In the rows, zero is written as 128.
One turn sends every row of this set to another row. A few are shown first. Where does it send the rows asked after them?
molez: [126 157 156 166 114 145 129 133 150 142 135 100 107 130 136 103 122 101
 116 165 115 115 157 101 130 139 151 200 126 141 109 132 125 128 111 130
 114]
telu: [157 148 114 136 170 111 149 127 157 127  95 126 156 130 123 132 153 175
 143 117 138 113 156 111 109 136 112 149 147 136 145 132 121 142 111 103
 130]
fop: [140 151 132 154 115 124 117 136 135 132 118 151 111 122 132 140 147 119
  88 122 133 118 114 141  73 100 140 124 115 103 110 101 108 135 148 114
  87]
kabu: [173 145 118 128  89 137 150 137 144 113  87  88 134 128 139 146 127 151
  83 146 168 141 156 121 119 105 141 146 122 151  92 170 139 161  95  85
 124]
zeri: [150 139 141 118 161 145  97 127 113 107  88  82 145 101 129 112 141 119
 112 142 169 114 136 145 148  88 124 158 135 120 142  88 136 170  74 115
 104]
vukeb: [148 105 143 147 142 126  88 123 127 148 116 117 126 131 112 149 151 141
 117 136 166 164 140 173 133  70 119 116 122 119 128 107 121 115 113  98
 104]
pulo: [130 159 129 155 120 116 119 144 134 133 112 129 111 131 137 137 153 114
  99 120 141 139 122 144  64 100 130 127 133 115 104  95 104 139 169 135
 101]
Podut: [126 157 105 150 146 131 122 114 127 138 128 102  89 133 181 100 119 124
 117 150 126 123 131 134 114 118 124 101 122 130 107  82 115 156 125 162
 150]
Pama: [165 135 140 157 112 143 127 167 125 152 140 110 131 139 127  78  85 144
 107 151 149 128 146 127 135 118 133 150 139 188 124 146 151 145  90 126
 136]
dudup: [168 144 113 140 119 150 127 164 126 160 126 118 153 124 129 109  78 137
 101 165 148 117 123 138 143 110 127 136 128 187 103 146 136 166  93 121
 119]
nes: [152 154 124 115 105 138 148 124 139 122  93  71 120 124 155 148 129 163
  86 156 170 130 148 120 117  99 138 130 124 148  87 167 138 149  94  82
 122]
gadat: [135 151 132 148  96 115 105 121 138 141 117 125 100 125 143 140 149 117
  95 114 141 133 115 137  75 119 131 121 127 100 127  95 124 125 155 123
  95]
lanos: [146 135 131 129 144 148  92 130 114 115  75  69 157 119 133  94 151 119
 121 143 191 131 134 155 136  86 127 147 137 127 132 100 154 161  86 111
  95]
lofol: [154 110 176 149 154 124  92 117 128 144 122  98 125 144 129 132 144 144
 113 126 174 172 145 155 133  73 129 128 120 119 117 112 118 126 118 109
  92]
Redi: [167 145 122 163 114 149 124 175 115 158 135 120 143 135 127  84  80 136
 103 151 152 123 140 120 138 113 127 137 140 184 112 137 138 149  97 117
 109]
Tozed: [140 164 150 166  99 145 120 120 163 134 126  83 110 117 126 107 128 104
 136 160 108 136 150 105 116 133 152 197 117 139 119 125 143 121 111 124
 107]
lepu: [156 142 121 142 156  92 160 129 153 132  80 107 144 128 112 124 141 173
 147 118 147 118 156 100 114 131 114 139 136 134 130 133 126 147 103 107
 123]
vavuk: [122 159 120 154 136 140 129 122 130 138 130 105 109 153 180  88 125 108
 133 153 118 124 128 144  91 112 140 110 113 126 103  90 116 151 112 154
 158]
pasim: [154 155 111 125 139 156 121 112 125 116 115 107 141 145 178 102 112  98
  95 134 118 124 118 166 135  86 146 163 140 109  76 116 149 160  74 114
 132]
Numu: [150 141 101 127 133 175 104 102 126 132 119 107 156 156 170 111 126 104
 100 137 112 121 132 158 127  93 145 158 147 105  96 113 155 143  79 117
 154]
zud: [134 178 128 159 103 132 122 137 165 127 127  90 109 115 115 108 138 107
 133 166 111 130 141 109 114 133 146 190 123 147 115 138 166 125 113 139
 112]
Dof: [142 162 119 157 142 141 113 118 119 145 133 125 101 159 185  80 120 119
 120 142 126 135 136 136 112 134 131 109 121 113 104 101 118 162 129 155
 144]
kiko: [144 166 107 152 134 116 122 136 133 138 103 112 100 136 126 124 115 138
 130 133 141 185 104 122 105 122 103 181  86 136  85 128 153  94 124 125
 131]
tubem: [142 162 104 146 137 138 145 155 133 147 107 122 105 155 107 150 124 158
 150 131 138 175 119 118 117 102 111 175 113 125  95 129 149 103 114 126
 148]
gog: [140 159  96 157 139 130 133 139 119 129 102 117 106 141 118 142 114 147
 150 135 149 187 101 129 110 107 106 179 111 135 101 131 147 101 118 130
 149]
Sagom: [159 130 123 115 110 122 139 123 126 117  91  56 125 125 157 156 143 169
  94 157 152 122 143 112 118 106 125 140 126 142 115 160 141 145  87  82
 125]
gudit: [142 140 124 122 142 140  95 127 105 103  85  90 151 105 138  98 138 112
 117 132 173 136 117 152 153 110 124 157 132 122 145  95 158 170  92 105
  92]
bup: [149 149 102 129 122 170 119 123 123 128 116 104 154 145 180 100 127  93
 107 136 117 126 132 154 134  73 134 166 153 127 102  95 159 163  86 112
 143]
terak: [138 114 164 140 141 124 106 137 139 143 118 109 131 139 126 122 160 143
 119 113 174 163 142 165 123  66 125 126 118 115 130 110 115 123 129  82
  99]
Korek: [160 146 109 147 153 113 131 120 157 129  93 140 152 154 115 134 142 184
 148 132 151 128 148 114 120 132 111 161 141 127 149 122 127 135 124 100
 122]

Dof turns into zeri
Korek turns into molez
bup turns into terak
Now these:
telu turns into Tozed
gudit turns into fop
zud turns into kabu

